[[126 130 122 131 114 126 128 157 126 117 157 122 127 113]
 [133 116 118 125 102 129 125 141 142 113 149 115 129 109]]
->
[[133 116 118 125 102 129 125 141 142 113 149 115 129 109]]

[[108 131 142 116 120 128 121 106 150 109 124 145 127 116 134]
 [107 149 137 129 129 145 114 149 135 142 130 146 105 108 148]]
->
[[107 149 137 129 129 145 114 149 135 142 130 146 105 108 148]]

[[129 124 117 136 158 149 128 130 126 126 127]
 [128 128 127 129 130 130 128 128 128 128 128]
 [128 130 133 124 115 119 128 127 129 129 128]
 [128 127 126 129 133 132 128 128 128 128 128]
 [128 128 126 129 133 131 128 128 128 128 128]]
->
[[128 128 127 129 130 130 128 128 128 128 128]
 [128 127 126 129 133 132 128 128 128 128 128]]

[[138 139 143 120 122 141 123 147 142 114 135 144 112 145 135]
 [123 131 113 139 142 130 144 121 126 145 128 114 135 119 131]
 [118 129 102 140 143 127 145 114 122 147 124 105 133 112 129]
 [135 137 139 121 123 139 125 143 139 116 134 140 114 141 134]
 [137 138 141 121 122 141 124 145 141 114 135 142 112 143 135]]
->
[[123 131 113 139 142 130 144 121 126 145 128 114 135 119 131]
 [135 137 139 121 123 139 125 143 139 116 134 140 114 141 134]]

[[115 114]
 [111 103]]
->
[[111 103]]

[[116 130 121 140 118 139 118 132 119]
 [128 122 126 130 134 133 128 123 132]
 [135 129 136 137 136 119 138 128 112]
 [114 126 116 115 132 135 145 136 129]
 [124 147 144 120 140 126 123 132 141]
 [129 122 126 109 130 120 129 117 124]
 [142 134 117 118 135 150 132 134 129]
 [143 118 120 138 135 114 135 139 123]]
->
[[128 122 126 130 134 133 128 123 132]
 [114 126 116 115 132 135 145 136 129]
 [129 122 126 109 130 120 129 117 124]
 [143 118 120 138 135 114 135 139 123]]

[[107 113 132 133 123 127 145 146 123]
 [123 135 129 119 137 146 136 121 102]]
->
[[123 135 129 119 137 146 136 121 102]]

[[138 128 126 125 127 119 126 122 133 133 132 134 124 122 127]
 [118 127 149 127 127 128 123 132 127 127 135 134 138 125 125]
 [126 126 125 121 123 125 127 128 126 126 134 126 129 121 140]
 [135 137 120 126 128 132 123 121 132 132 120 130 123 118 134]]
->
[[118 127 149 127 127 128 123 132 127 127 135 134 138 125 125]
 [135 137 120 126 128 132 123 121 132 132 120 130 123 118 134]]
